A state moves one step at a time under one of 3 hidden systems, and each row is a state written as 28 numbers. Each run below is a few steps of one system.
V, trace 1:
[[.40,-.06,.42,.35,.15,-.13,-.04,-.12,.07,-.10,.07,.50,.02,.10,-.43,.33,-.04,-.22,.08,-.06,.10,.08,.51,.04,.43,-.08,-.45,-.10],
[.24,-.12,.28,.31,.26,-.19,-.18,.00,.10,-.13,.11,.39,.06,.12,-.38,.56,-.02,-.23,.10,-.02,.15,-.05,.46,.00,.49,-.14,-.37,-.21],
[.12,-.18,.14,.25,.36,-.22,-.26,.13,.11,-.13,.12,.27,.07,.14,-.29,.67,-.05,-.22,.10,-.02,.17,-.13,.34,-.05,.47,-.16,-.21,-.30],
[-.09,-.16,.00,.18,.43,-.17,-.26,.23,.10,-.14,.12,.09,.10,.09,-.20,.75,-.05,-.15,.09,-.05,.17,-.25,.21,-.05,.42,-.18,-.01,-.37],
[-.29,-.13,-.14,.07,.39,-.15,-.25,.24,.09,-.08,.04,-.13,.04,.06,-.12,.71,-.06,-.08,.09,-.08,.14,-.33,.03,-.04,.33,-.16,.20,-.38]]
J, trace 2:
[[.01,.48,.25,.09,.47,-.07,-.10,.09,-.10,-.15,-.01,.33,-.23,.14,-.55,.23,-.08,-.49,-.16,-.37,-.20,-.13,-.14,.15,.08,.01,.22,.19],
[.05,.31,.32,.22,.49,.00,-.01,.10,-.08,-.07,.08,.41,-.16,.06,-.70,.36,-.04,-.37,-.09,-.39,-.08,-.06,.09,.14,.23,-.08,.24,.10],
[.08,.12,.35,.33,.47,.06,.10,.18,-.04,.00,.24,.49,-.07,.00,-.77,.43,-.04,-.21,-.01,-.29,.04,.04,.24,.13,.34,-.15,.23,.01],
[.12,-.08,.32,.38,.43,.15,.17,.20,-.03,.05,.35,.45,.02,-.04,-.68,.48,.03,.01,.04,-.20,.16,.06,.36,.09,.42,-.21,.21,-.06],
[.16,-.24,.23,.38,.30,.22,.22,.21,.01,.17,.48,.37,.10,-.08,-.53,.42,.05,.24,.07,-.04,.27,.13,.46,.06,.41,-.21,.18,-.13]]
P, trace 3:
[[-.35,.14,-.18,-.22,.00,-.24,-.34,.01,.10,-.39,-.40,-.39,-.06,.22,.34,.25,-.10,-.42,.04,-.06,-.20,-.31,-.41,-.06,-.12,.02,-.16,-.15],
[-.43,.07,-.29,-.25,.01,-.20,-.28,.07,.09,-.29,-.32,-.51,-.05,.12,.40,.21,-.09,-.26,.03,-.02,-.16,-.32,-.46,-.06,-.14,.00,.02,-.19],
[-.50,.01,-.37,-.29,.02,-.13,-.21,.13,.02,-.16,-.19,-.58,.00,.00,.42,.18,-.10,-.07,.06,.01,-.10,-.28,-.48,-.06,-.17,-.02,.24,-.23],
[-.53,-.05,-.46,-.29,.04,-.03,-.14,.21,-.02,-.03,-.07,-.54,.06,-.10,.38,.12,-.04,.10,.01,.03,-.02,-.21,-.45,-.03,-.19,-.02,.43,-.19],
[-.47,-.10,-.49,-.25,.10,.11,-.03,.26,-.06,.10,.08,-.46,.09,-.14,.26,.08,-.01,.27,-.02,.02,.05,-.14,-.36,-.01,-.17,-.02,.59,-.14]]

Name the system that made each run.
trace 4:
[[-.14,.39,-.07,-.29,-.07,-.12,-.21,-.13,-.02,-.30,-.38,-.24,-.15,.21,.29,-.19,-.06,-.43,-.11,-.12,-.36,-.20,-.48,-.01,-.30,.17,-.15,.17],
[-.05,.46,.08,-.21,.13,-.15,-.21,-.07,-.08,-.35,-.31,-.10,-.24,.24,.06,.01,-.08,-.58,-.10,-.23,-.38,-.18,-.46,.06,-.18,.11,-.12,.13],
[-.01,.45,.16,-.09,.31,-.20,-.20,.01,-.06,-.37,-.20,.12,-.21,.24,-.15,.19,-.08,-.65,-.08,-.31,-.35,-.14,-.35,.08,-.07,.05,-.07,.10],
[.01,.44,.22,.04,.50,-.22,-.25,.04,-.06,-.22,-.11,.30,-.20,.20,-.44,.38,-.09,-.63,-.11,-.35,-.23,-.20,-.12,.12,.13,.01,.02,.05],
[.02,.30,.25,.15,.58,-.20,-.23,.17,-.06,-.14,.04,.38,-.14,.14,-.54,.51,-.09,-.51,-.06,-.34,-.08,-.17,.05,.10,.29,-.09,.12,-.01]]

J
trace 5:
[[-.18,-.02,-.18,-.17,-.13,.42,.39,.08,-.20,.31,.26,-.25,.01,-.28,.04,-.48,.05,.46,-.06,.04,-.02,.19,-.25,.10,-.30,.02,.57,.22],
[-.01,.10,-.02,-.15,-.19,.37,.41,-.02,-.23,.28,.22,-.12,-.04,-.24,.03,-.65,.06,.33,-.12,.01,-.10,.27,-.23,.15,-.35,.08,.37,.32],
[.15,.20,.12,-.13,-.19,.33,.40,-.14,-.26,.22,.17,.03,-.06,-.17,.00,-.70,.06,.19,-.16,-.01,-.13,.33,-.19,.15,-.33,.14,.12,.38],
[.30,.26,.29,-.05,-.16,.24,.32,-.19,-.22,.13,.10,.21,-.05,-.06,-.06,-.65,.04,-.01,-.18,-.06,-.16,.37,-.09,.10,-.28,.13,-.08,.41],
[.43,.22,.36,.03,-.14,.19,.24,-.22,-.12,-.02,.05,.38,-.04,.01,-.11,-.47,.06,-.19,-.14,-.07,-.16,.35,.01,.06,-.16,.10,-.31,.39]]

J
trace 6:
[[-.19,.39,.02,-.17,.27,-.22,-.25,.06,-.03,-.37,-.26,-.11,-.17,.23,-.02,.27,-.10,-.60,-.04,-.23,-.33,-.23,-.42,.04,-.09,.00,-.01,-.02],
[-.16,.41,.07,-.04,.44,-.20,-.26,.12,-.06,-.27,-.18,.05,-.18,.20,-.26,.41,-.10,-.56,-.06,-.32,-.24,-.27,-.30,.08,.04,-.03,.15,-.02],
[-.14,.35,.12,.06,.55,-.18,-.24,.19,-.07,-.15,-.06,.19,-.18,.13,-.46,.51,-.08,-.44,-.07,-.32,-.09,-.26,-.13,.09,.18,-.06,.31,.02],
[-.10,.20,.13,.15,.57,-.07,-.16,.27,-.08,-.09,.11,.24,-.14,.09,-.57,.54,-.08,-.31,-.03,-.28,-.03,-.19,-.01,.11,.27,-.15,.38,-.03],
[-.11,.03,.12,.25,.50,.06,.03,.29,-.06,.05,.24,.26,-.09,-.01,-.65,.54,-.05,-.08,.04,-.25,.09,-.12,.12,.14,.32,-.20,.51,-.05]]

J
trace 7:
[[-.14,-.14,-.13,-.12,-.14,-.28,-.36,-.05,.23,-.37,-.34,-.33,.08,.22,.46,.24,-.08,-.29,.12,.11,-.05,-.22,-.10,-.18,.03,-.02,-.47,-.24],
[-.24,-.15,-.27,-.23,-.20,-.23,-.30,-.03,.17,-.28,-.31,-.48,.12,.14,.57,.16,-.06,-.12,.12,.17,-.03,-.25,-.20,-.18,-.08,.00,-.30,-.25],
[-.33,-.19,-.41,-.29,-.26,-.20,-.24,-.02,.08,-.14,-.28,-.57,.12,.03,.65,-.01,-.03,.05,.08,.23,-.01,-.20,-.32,-.15,-.17,.02,-.10,-.22],
[-.33,-.18,-.46,-.32,-.25,-.07,-.15,.02,.03,-.02,-.18,-.60,.12,-.01,.64,-.12,-.02,.19,.03,.20,.01,-.14,-.33,-.09,-.23,.06,.07,-.20],
[-.35,-.17,-.51,-.30,-.23,.11,-.03,.06,-.04,.05,-.01,-.57,.10,-.09,.59,-.21,.05,.33,-.04,.18,.06,-.10,-.37,-.05,-.29,.08,.24,-.08]]

P
trace 8:
[[-.40,-.04,-.33,-.18,.10,.28,.17,.24,-.16,.20,.16,-.32,.02,-.18,.08,-.14,.02,.31,-.09,-.06,.00,.01,-.37,.06,-.30,-.02,.78,.13],
[-.26,.07,-.20,-.17,-.03,.35,.33,.14,-.23,.22,.18,-.24,-.02,-.23,-.03,-.34,.02,.30,-.11,-.08,-.07,.12,-.39,.11,-.36,.01,.69,.23],
[-.10,.20,-.02,-.14,-.04,.34,.36,.04,-.26,.22,.17,-.07,-.07,-.19,-.10,-.51,.02,.18,-.16,-.10,-.12,.23,-.36,.16,-.35,.05,.54,.33],
[.13,.27,.13,-.07,-.06,.33,.38,-.06,-.29,.17,.19,.10,-.10,-.14,-.15,-.58,.03,.10,-.19,-.12,-.18,.29,-.24,.18,-.31,.10,.32,.40],
[.27,.30,.30,.01,-.02,.26,.34,-.11,-.23,.13,.18,.29,-.10,-.11,-.23,-.54,.02,-.06,-.19,-.14,-.17,.35,-.06,.17,-.23,.10,.06,.39]]

J
trace 9:
[[-.06,-.05,-.01,.03,.08,-.31,-.41,-.02,.19,-.27,-.30,-.08,.06,.23,.15,.49,-.09,-.36,.10,.01,.06,-.32,.08,-.14,.24,-.04,-.41,-.31],
[-.20,-.15,-.13,-.07,-.03,-.28,-.37,-.01,.21,-.30,-.28,-.28,.10,.23,.33,.41,-.08,-.24,.12,.08,.06,-.31,-.03,-.17,.16,-.03,-.35,-.34],
[-.27,-.22,-.26,-.14,-.14,-.23,-.30,.02,.22,-.26,-.24,-.43,.12,.13,.48,.29,-.05,-.09,.14,.15,.04,-.26,-.11,-.17,.05,-.04,-.22,-.31],
[-.31,-.28,-.37,-.23,-.20,-.19,-.26,.04,.12,-.14,-.18,-.53,.15,.03,.60,.14,-.03,.08,.13,.23,.06,-.18,-.21,-.17,-.05,-.06,-.08,-.29],
[-.31,-.30,-.45,-.26,-.23,-.09,-.15,.05,.06,-.03,-.09,-.58,.14,-.05,.61,-.03,.02,.24,.06,.27,.08,-.13,-.25,-.11,-.16,-.01,.07,-.24]]

P
trace 10:
[[.26,.19,.16,-.16,-.43,.11,.14,-.35,-.08,.00,-.20,.06,.01,.03,.29,-.65,.03,-.08,-.14,.06,-.14,.26,-.11,-.01,-.35,.19,-.40,.32],
[.33,.26,.28,-.07,-.25,.01,.01,-.32,-.02,-.19,-.23,.17,-.05,.19,.21,-.43,.04,-.32,-.13,-.01,-.20,.17,-.08,.00,-.22,.20,-.56,.28],
[.37,.27,.35,-.01,-.10,-.16,-.16,-.23,.05,-.34,-.24,.22,-.08,.27,.09,-.18,-.02,-.53,-.07,-.04,-.25,.06,-.02,-.03,-.04,.14,-.69,.21],
[.34,.21,.32,.05,.08,-.30,-.30,-.18,.05,-.38,-.22,.28,-.06,.31,-.01,.11,-.07,-.61,-.02,-.07,-.21,-.02,.06,-.08,.11,.06,-.66,.07],
[.22,.16,.28,.11,.19,-.38,-.38,-.10,.11,-.31,-.23,.32,-.02,.30,-.16,.41,-.06,-.58,-.02,-.10,-.04,-.17,.19,-.06,.28,-.02,-.52,-.10]]

J
trace 11:
[[.13,-.18,.23,.38,.37,.19,.20,.23,-.01,.14,.44,.37,.06,-.10,-.60,.43,.03,.17,.04,-.13,.27,.10,.37,.09,.39,-.21,.26,-.09],
[-.03,-.10,.17,.32,.45,.15,.14,.27,-.03,.06,.34,.31,.00,-.07,-.66,.54,-.02,.07,.05,-.18,.16,.00,.25,.10,.36,-.21,.43,-.07],
[-.13,.08,.09,.21,.49,.02,-.01,.29,-.07,.04,.22,.22,-.11,.00,-.64,.52,-.05,-.10,.01,-.23,.06,-.13,.05,.13,.29,-.21,.52,-.02],
[-.21,.26,.06,.07,.53,-.04,-.17,.28,-.08,-.06,.09,.14,-.17,.07,-.54,.49,-.09,-.25,-.04,-.29,-.02,-.25,-.13,.10,.18,-.09,.53,.04],
[-.25,.34,.01,-.04,.48,-.07,-.18,.23,-.08,-.12,-.07,.03,-.18,.11,-.38,.39,-.10,-.37,-.10,-.34,-.16,-.28,-.31,.09,.04,-.05,.46,.07]]

V
